In the rows, zero is written as 128.
Rotation paths and how fast each direction turns (degrees a step)
Each turn is a multiple of 5 degrees from 10 to 175, or 0.
Each row of a path follows its step; steps can be skipped.

step 0: [127 137 122 119 125 138 120 131 106 118 121 133 132 123 122 134 126 129
 120 131 134 120 118 132 125 133 116 127 114 122 133 126 135 120 133 112
 138 119 121 110 130 128 121 131 142 118 119]
step 2: [133 137 127 124 126 117 130 135 127 120 129 133 115 122 128 122 125 109
 117 132 135 133 127 147 124 125 123 108 117 121 119 125 126 123 127 122
 138 140 128 124 127 133 127 140 146 116 125]
step 4: [131 116 111 121 115 121 120 137 122 133 134 140 133 123 129 129 131 112
 118 124 127 132 123 124 124 138 135 117 122 132 121 127 127 132 124 123
 140 121 125 129 121 130 100 132 134 121 124]
step 5: [119 129 130 124 136 115 119 123 125 126 124 125 125 126 118 120 142 121
 119 117 141 134 123 137 119 131 130 122 133 124 117 125 144 121 135 142
 146 140 123 137 137 124 129 134 139 126 120]
step 6: [122 145 134 123 119 116 129 126 129 133 136 139 126 138 134 135 139 118
 139 120 143 132 131 127 127 131 130 123 124 131 127 121 137 128 123 112
 134 125 137 125 117 124 114 141 144 136 133]
step 8: [136 124 124 119 124 131 126 127 134 129 113 137 124 130 117 135 147 116
 129 117 138 123 124 124 108 134 131 135 125 137 134 130 139 141 132 126
 141 131 123 131 132 124 127 137 148 130 123]
step 9: [120 144 126 126 134 118 117 140 144 137 134 134 120 128 134 133 138 130
 130 125 139 128 138 134 132 133 134 125 123 121 131 113 136 130 118 130
 130 150 114 130 123 120 116 122 134 131 129]
step 11: [118 127 123 124 133 140 121 135 130 133 115 140 133 131 116 132 140 130
 121 128 136 132 129 120 122 141 126 131 102 132 139 116 125 127 127 124
 140 129 115 134 130 120 121 117 129 136 130]
step 12: [129 134 108 134 132 118 131 135 136 128 131 113 122 122 139 133 133 124
 119 134 129 124 125 127 115 121 125 130 121 120 140 124 129 136 128 133
 136 140 125 140 129 120 112 136 150 121 133]
step 13: [117 142 138 127 131 122 130 131 134 125 131 128 121 128 116 128 134 120
 115 124 139 132 133 123 129 127 114 132 119 121 136 113 129 114 130 110
 132 132 113 116 146 129 130 128 134 120 130]
Speeds:
[125 126 125 128 132 129 129 131 128 127 129 128 125 133 126 128 130 132
 129 129 130 127 128 127 130 130 133 126 128 127 133 129 130 128 126 127
 123 125 131 128 124 127 123 128 130 131 127]
135
[127 131 126 132 130 130 130 129 131 127 124 125 126 129 127 132 128 131
 126 132 125 126 124 128 129 129 127 133 126 128 130 126 123 131 128 124
 128 131 123 127 130 126 127 126 128 127 131]
25

step 0: [119 121 117 120 139 118 136 141 125 138 130 106 133 139 119 148 133 141
 124 130 133 135 119 128 130 132 124 119 122 121 128 135 122 120 117 137
 128 132 124 139 130 128 122 126 122 123 124]
step 1: [124 142 123 112 116 123 124 130 134 130 140 108 126 121 128 132 134 144
 130 126 117 138 123 140 133 117 138 121 132 118 129 114 133 128 125 121
 135 136 128 121 114 126 139 133 134 124 128]
step 2: [140 124 138 121 127 129 132 112 109 127 133 116 139 119 136 151 121 131
 121 134 118 136 131 120 122 118 132 128 127 112 133 131 131 129 126 126
 136 124 124 125 138 114 121 131 125 124 129]
step 3: [118 127 123 118 123 125 139 130 123 115 136 115 144 135 124 141 117 143
 130 123 141 130 131 128 130 128 130 138 134 126 121 127 136 137 119 139
 137 135 111 131 132 137 131 114 128 138 121]
step 5: [115 113 120 119 129 108 127 121 110 128 135 133 125 126 140 135 128 124
 119 114 124 140 133 117 123 128 123 136 120 120 130 129 135 130 120 134
 140 122 121 136 126 117 123 141 131 121 124]
step 8: [120 128 121 117 129 134 137 126 126 123 135 136 116 105 143 142 138 135
 130 126 135 145 125 124 125 130 136 135 131 121 127 122 133 131 125 141
 132 140 120 144 133 120 133 131 136 122 136]
step 9: [134 120 120 127 132 126 125 128 114 121 128 121 123 119 117 147 132 137
 124 140 137 132 137 138 125 117 128 124 121 128 130 127 134 136 135 138
 116 122 112 109 132 135 139 124 129 123 138]
step 11: [113 123 125 138 135 120 127 128 131 130 126 137 129 117 128 147 128 133
 122 131 121 138 133 130 112 135 133 118 139 122 128 123 155 134 132 134
 125 135 135 141 131 126 127 124 133 135 133]
step 12: [120 124 119 131 122 104 119 122 117 127 132 110 120 128 129 130 132 127
 117 134 137 134 126 137 119 129 130 116 125 140 131 142 135 134 128 133
 135 132 119 122 133 148 122 135 132 122 135]
step 13: [129 125 127 137 112 125 128 144 132 135 124 111 134 127 135 140 136 129
 116 119 134 130 120 126 131 129 127 122 128 110 147 121 124 127 127 126
 122 135 122 141 132 131 128 136 149 122 127]
Speeds:
[127 126 124 127 125 129 130 128 126 129 132 129 124 130 133 128 132 126
 126 128 129 130 127 126 127 130 130 126 128 128 128 128 130 130 126 122
 126 128 130 120 129 127 130 130 126 126 130]
100
[128 133 126 129 132 127 126 126 128 126 128 129 127 124 131 124 127 128
 129 130 126 134 126 129 124 127 129 128 129 130 126 125 132 128 129 127
 131 126 129 130 125 123 125 130 129 126 130]
110
[126 130 126 125 126 125 126 125 129 127 132 127 126 126 130 126 129 126
 132 124 132 126 127 130 132 128 127 131 132 132 126 130 127 129 124 129
 134 130 126 129 125 130 130 128 131 127 125]
155
[131 130 124 126 125 128 126 132 130 131 130 127 125 125 127 128 129 130
 128 127 127 128 126 128 127 129 128 129 129 125 131 131 126 123 129 128
 129 127 131 131 128 133 124 131 124 122 128]
55
[126 125 128 126 127 126 135 132 125 129 125 128 129 131 129 124 129 129
 131 125 128 133 125 129 128 130 129 132 131 126 130 128 126 130 129 127
 129 128 125 131 127 128 127 127 129 130 133]
145

step 1: [137 118 133 126 130 127 125 126 126 137 133 126 124 133 117 138 135 117
 119 125 130 134 132 121 127 135 127 119 136 132 125 116 117 123 137 122
 109 122 109 124 133 131 131 127 137 138 131]
step 3: [132 128 119 136 126 132 127 141 132 126 138 138 120 125 122 138 131 117
 128 135 146 124 143 126 126 137 123 125 128 129 134 126 119 120 133 127
 127 141 127 122 135 126 136 134 128 147 130]
step 5: [124 132 128 127 131 123 121 129 136 129 139 126 130 137 126 128 137 105
 119 128 138 135 148 119 132 124 133 117 122 140 139 121 123 117 127 129
 126 116 126 128 134 126 120 130 134 130 127]
step 6: [136 120 131 137 130 135 123 137 123 129 129 127 130 136 124 125 132 112
 123 134 129 139 134 130 135 141 137 129 123 127 129 121 141 107 120 129
 126 121 123 114 119 132 130 127 125 143 124]
step 7: [135 122 130 138 137 131 127 133 127 124 132 128 135 125 128 131 120 117
 132 138 134 135 140 128 121 120 123 120 124 129 128 125 126 120 134 131
 109 132 123 126 123 132 116 123 143 148 136]
step 8: [143 127 128 127 132 132 136 127 132 118 143 128 128 122 123 132 127 121
 114 129 123 127 135 114 138 127 138 128 124 117 129 129 136 112 141 127
 124 125 126 129 136 141 127 122 130 143 133]
step 9: [124 133 110 135 128 132 123 132 138 140 145 123 128 127 130 140 131 106
 121 131 130 126 135 122 130 126 124 131 130 123 131 123 135 119 122 126
 111 132 124 137 125 130 131 126 129 134 134]
step 10: [131 137 131 131 130 132 128 139 117 119 138 130 133 132 127 140 135 112
 125 124 122 135 129 118 120 137 127 124 130 128 132 122 126 109 130 116
 123 133 108 118 128 134 131 129 130 126 138]
step 12: [136 123 126 129 129 136 138 139 131 123 129 123 119 125 122 131 139 122
 112 140 126 135 142 135 130 128 126 118 124 139 133 120 132 119 136 123
 121 133 120 130 130 135 142 142 129 138 126]
step 13: [126 124 132 133 132 134 132 139 142 129 134 130 131 138 120 135 126 121
 118 130 127 133 134 127 120 132 138 111 118 125 121 110 130 121 122 128
 109 135 128 138 125 138 124 120 126 128 129]
Speeds:
[128 130 130 128 132 128 128 130 133 122 130 128 130 131 127 128 128 128
 129 127 128 131 127 122 127 123 130 127 124 127 125 128 125 131 130 124
 132 125 129 127 128 125 126 125 127 127 128]
125
[128 132 125 128 129 126 131 131 132 129 133 135 128 127 130 125 128 128
 128 127 129 123 127 131 132 130 128 127 129 124 131 131 125 127 125 126
 129 129 124 129 128 127 127 126 128 126 130]
65
[128 128 132 125 131 123 126 123 124 125 129 131 130 127 129 128 128 126
 129 127 127 125 130 125 130 129 131 125 126 128 132 129 129 128 130 131
 128 127 130 133 132 132 125 127 129 125 128]
120
[132 126 126 128 131 131 132 128 127 125 129 132 125 122 131 128 124 131
 130 128 128 128 131 130 126 126 124 129 126 130 127 130 128 128 128 126
 129 126 132 127 133 130 128 131 127 131 129]
90

step 0: [140 132 122 121 150 127 119 115 126 124 128 136 124 140 125 121 120 134
 142 108 116 126 133 132 128 123 132 136 134 127 110 146 133 128 122 133
 133 121 137 118 129 117 136 121 127 138 126]
step 1: [129 127 114 142 139 118 114 118 127 117 109 132 110 135 143 118 128 131
 133 111 130 125 129 128 121 141 132 119 130 120 122 142 123 140 123 135
 124 114 132 126 123 129 124 128 130 132 127]
step 2: [126 126 136 129 144 121 120 125 136 114 125 133 116 143 127 111 122 127
 130 125 119 129 138 143 135 134 131 138 134 125 123 148 130 120 120 149
 133 122 140 118 130 124 131 120 134 140 127]
step 4: [132 125 129 127 137 127 117 128 135 120 133 127 114 145 130 121 136 127
 132 134 129 133 131 140 131 136 133 128 125 138 113 138 147 113 111 141
 137 135 147 125 131 127 128 130 133 145 133]
step 5: [134 132 108 130 117 121 102 134 118 118 124 123 112 128 135 142 136 130
 139 127 137 131 129 134 123 138 136 123 126 133 117 133 131 120 121 142
 127 123 130 122 133 124 124 117 134 141 132]
step 6: [141 124 131 115 137 130 121 136 139 128 133 119 106 131 130 129 141 131
 130 131 125 133 125 128 122 142 135 139 116 141 117 147 140 129 116 142
 135 123 133 124 137 129 121 129 138 140 126]
step 8: [142 123 131 124 128 131 128 135 145 126 142 117 117 136 135 115 134 141
 135 117 133 132 128 119 129 141 138 132 124 128 130 139 144 121 134 137
 143 118 130 123 143 133 118 131 142 134 130]
step 10: [130 117 131 136 123 132 126 132 152 126 129 130 122 129 131 123 130 140
 144 119 133 144 120 122 123 135 143 128 137 133 120 136 145 131 132 135
 143 117 119 121 141 136 121 135 120 138 136]
step 12: [136 133 125 127 135 123 123 125 144 126 122 124 124 123 136 122 130 130
 147 111 126 139 131 123 115 123 145 123 143 125 125 138 150 143 120 130
 143 120 122 133 131 127 120 137 124 131 126]
step 13: [132 128 126 129 139 122 101 119 144 139 129 124 128 137 136 120 128 126
 142 116 124 133 145 136 124 118 136 132 127 124 126 139 130 131 133 122
 135 116 135 121 120 112 119 115 122 130 135]
Speeds:
[127 129 126 125 127 128 127 130 129 129 131 124 129 127 130 133 134 125
 125 132 128 128 130 127 129 128 127 125 124 129 131 131 128 127 125 130
 129 128 130 134 128 124 130 124 127 130 131]
35
[124 127 130 134 130 128 129 131 131 127 132 127 129 131 128 122 129 126
 126 126 128 127 129 128 133 129 125 127 128 124 132 125 128 126 131 131
 127 127 127 130 129 129 126 126 133 127 131]
60
[129 129 126 131 126 131 123 128 125 133 128 128 131 125 129 127 129 125
 126 126 131 130 126 129 130 127 127 127 131 131 129 130 128 126 130 133
 123 125 131 126 125 125 129 130 128 125 125]
170
[131 130 125 129 130 131 126 131 128 131 131 124 127 127 126 127 127 126
 131 127 124 129 128 132 124 128 124 130 129 127 125 124 128 132 125 129
 124 130 125 130 130 127 125 128 127 129 130]
55
[131 130 131 127 124 129 129 130 133 128 130 129 134 127 127 130 130 129
 132 130 126 129 125 127 124 131 132 126 126 129 126 127 126 128 133 129
 126 127 129 128 128 128 127 130 134 128 129]
25

step 2: [125 122 124 125 136 122 119 137 128 125 122 124 129 129 148 129 137 126
 121 119 129 126 138 127 127 132 120 125 109 120 138 123 120 130 138 107
 135 124 130 123 136 127 119 140 128 130 123]
step 3: [144 126 124 130 119 126 129 129 137 122 138 120 131 122 136 131 133 127
 119 119 124 137 121 118 125 152 114 119 129 119 130 136 124 128 136 130
 121 128 131 139 129 141 119 135 128 129 124]
step 4: [128 130 116 119 128 123 129 130 137 116 126 131 138 121 148 122 134 122
 118 123 117 121 118 118 138 128 137 117 126 123 116 120 121 118 120 123
 123 130 127 127 121 127 120 120 134 119 126]
step 5: [124 127 129 125 139 120 114 128 138 132 117 114 135 133 137 128 123 121
 112 119 136 126 128 136 135 139 116 129 127 132 131 114 121 130 120 124
 131 129 131 127 114 133 115 135 136 136 124]
step 7: [131 124 124 130 133 111 133 118 146 128 129 128 128 122 141 122 114 123
 133 130 117 127 126 119 127 126 121 118 136 131 121 109 119 115 132 134
 129 128 125 137 120 122 126 121 132 133 135]
step 8: [140 143 132 133 139 127 122 132 127 127 116 128 128 123 140 134 130 126
 119 123 123 140 138 141 134 128 123 133 136 138 120 106 126 132 120 132
 138 139 127 129 124 120 123 126 133 127 125]
step 9: [134 120 134 133 116 133 127 140 139 124 114 121 128 129 135 139 122 139
 122 134 128 139 142 126 114 131 126 133 126 133 131 117 120 119 128 133
 121 118 140 126 126 119 121 123 128 133 139]
step 11: [147 124 130 127 121 126 132 123 131 122 126 141 124 119 140 136 132 117
 127 132 122 137 143 125 138 130 125 146 119 123 122 115 118 142 124 120
 138 130 131 129 125 126 128 133 131 129 130]
step 12: [128 122 127 123 120 143 138 150 142 128 124 129 141 125 127 134 123 134
 130 124 125 146 125 136 124 140 125 131 121 121 124 122 116 131 122 125
 132 129 145 130 127 129 129 123 130 124 120]
step 13: [124 124 120 122 119 114 133 133 133 122 120 135 131 122 140 122 121 125
 113 131 127 126 123 125 134 130 134 140 126 128 141 127 119 127 120 132
 129 112 142 138 140 130 140 129 131 124 116]
Speeds:
[133 127 128 127 128 131 128 128 128 128 133 132 129 128 129 128 126 124
 129 129 127 124 128 125 127 130 130 128 134 128 120 127 131 130 125 125
 131 131 127 128 129 128 126 127 129 131 127]
100
[129 130 125 123 133 128 130 128 132 133 125 129 129 126 133 128 130 128
 130 130 132 125 128 127 129 122 128 129 129 128 131 127 129 126 129 128
 131 126 126 129 129 132 129 126 128 131 125]
125
[127 128 131 132 130 132 126 130 131 129 130 130 124 128 133 133 126 130
 131 132 124 128 131 129 128 126 125 127 127 132 127 129 130 128 126 132
 127 127 125 126 129 127 132 130 129 128 129]
35
[124 130 130 130 130 130 128 122 130 127 130 131 125 128 129 126 126 129
 126 125 132 129 130 132 127 129 130 127 133 128 131 130 125 122 125 128
 129 131 128 130 126 123 128 127 126 131 128]
40
[130 128 126 125 130 128 130 132 130 131 127 128 127 130 126 128 126 132
 122 130 128 129 129 128 125 133 128 125 131 129 129 132 128 128 131 127
 129 127 132 122 130 126 130 131 126 132 128]
110

step 0: [130 125 127 118 133 128 134 133 123 132 137 115 129 111 130 116 121 134
 119 133 134 135 125 129 132 120 137 115 132 139 132 117 128 131 125 122
 133 127 132 145 110 122 121 122 125 125 127]
step 1: [127 121 123 123 135 137 133 122 132 138 133 130 125 138 134 130 120 124
 117 130 117 147 133 132 122 143 131 123 132 126 125 121 139 123 121 110
 133 128 128 127 132 127 124 119 119 113 131]
step 2: [134 125 136 130 138 118 132 123 131 121 144 128 119 124 132 124 116 136
 122 126 142 130 129 124 131 132 124 122 119 124 124 112 115 127 125 121
 119 127 126 134 134 111 138 124 121 121 133]
step 4: [132 120 128 128 139 134 114 132 131 132 136 129 124 115 129 122 129 126
 129 117 135 134 129 141 130 131 134 117 153 131 121 110 124 124 128 125
 119 132 125 130 137 126 136 129 124 136 122]
step 5: [124 116 137 125 119 127 119 129 133 136 122 137 130 140 134 121 142 130
 136 130 127 134 127 122 122 144 138 126 133 122 125 120 129 133 134 128
 119 119 131 130 127 112 139 138 121 115 135]
step 6: [130 135 138 130 131 121 128 122 139 121 128 134 128 114 138 137 135 143
 129 125 131 140 129 131 134 123 137 127 138 131 124 112 116 147 130 127
 128 122 131 131 120 127 130 135 136 125 118]
step 7: [117 129 119 117 133 133 123 125 124 132 128 131 128 134 139 126 135 118
 123 123 117 140 132 126 132 132 144 133 130 125 151 113 131 137 124 124
 125 130 120 125 119 131 135 139 124 132 127]
step 8: [130 128 116 128 129 136 123 128 128 136 123 140 129 124 130 127 125 154
 123 128 121 136 133 132 134 131 130 124 124 125 135 119 101 123 139 124
 120 130 126 127 131 129 135 124 125 125 127]
step 10: [129 143 127 136 132 124 113 147 122 127 122 137 134 128 131 127 118 131
 110 135 133 129 135 134 134 120 135 110 136 129 133 118 122 132 125 126
 129 136 133 130 119 126 122 128 130 137 129]
step 13: [127 129 136 121 132 127 133 120 130 123 137 129 122 123 133 124 120 127
 126 144 126 128 126 131 136 134 129 116 125 126 141 119 144 128 129 118
 133 113 128 130 105 122 123 132 120 137 134]
Speeds:
[127 126 129 129 126 129 122 132 124 127 128 129 126 126 126 130 131 127
 128 132 127 127 127 132 130 126 127 125 130 128 127 131 129 126 132 133
 128 130 127 128 131 125 134 124 125 130 128]
65
[127 130 127 127 128 128 128 130 128 124 125 125 126 124 128 131 131 129
 131 128 128 128 122 124 128 124 128 124 124 130 123 128 128 129 125 128
 129 125 128 127 123 128 130 128 129 124 125]
115
[130 131 130 127 125 125 129 124 127 124 129 128 130 130 131 128 131 130
 125 128 129 126 131 127 134 127 124 131 128 131 125 128 129 130 129 132
 127 128 131 131 126 127 127 130 123 126 126]
110
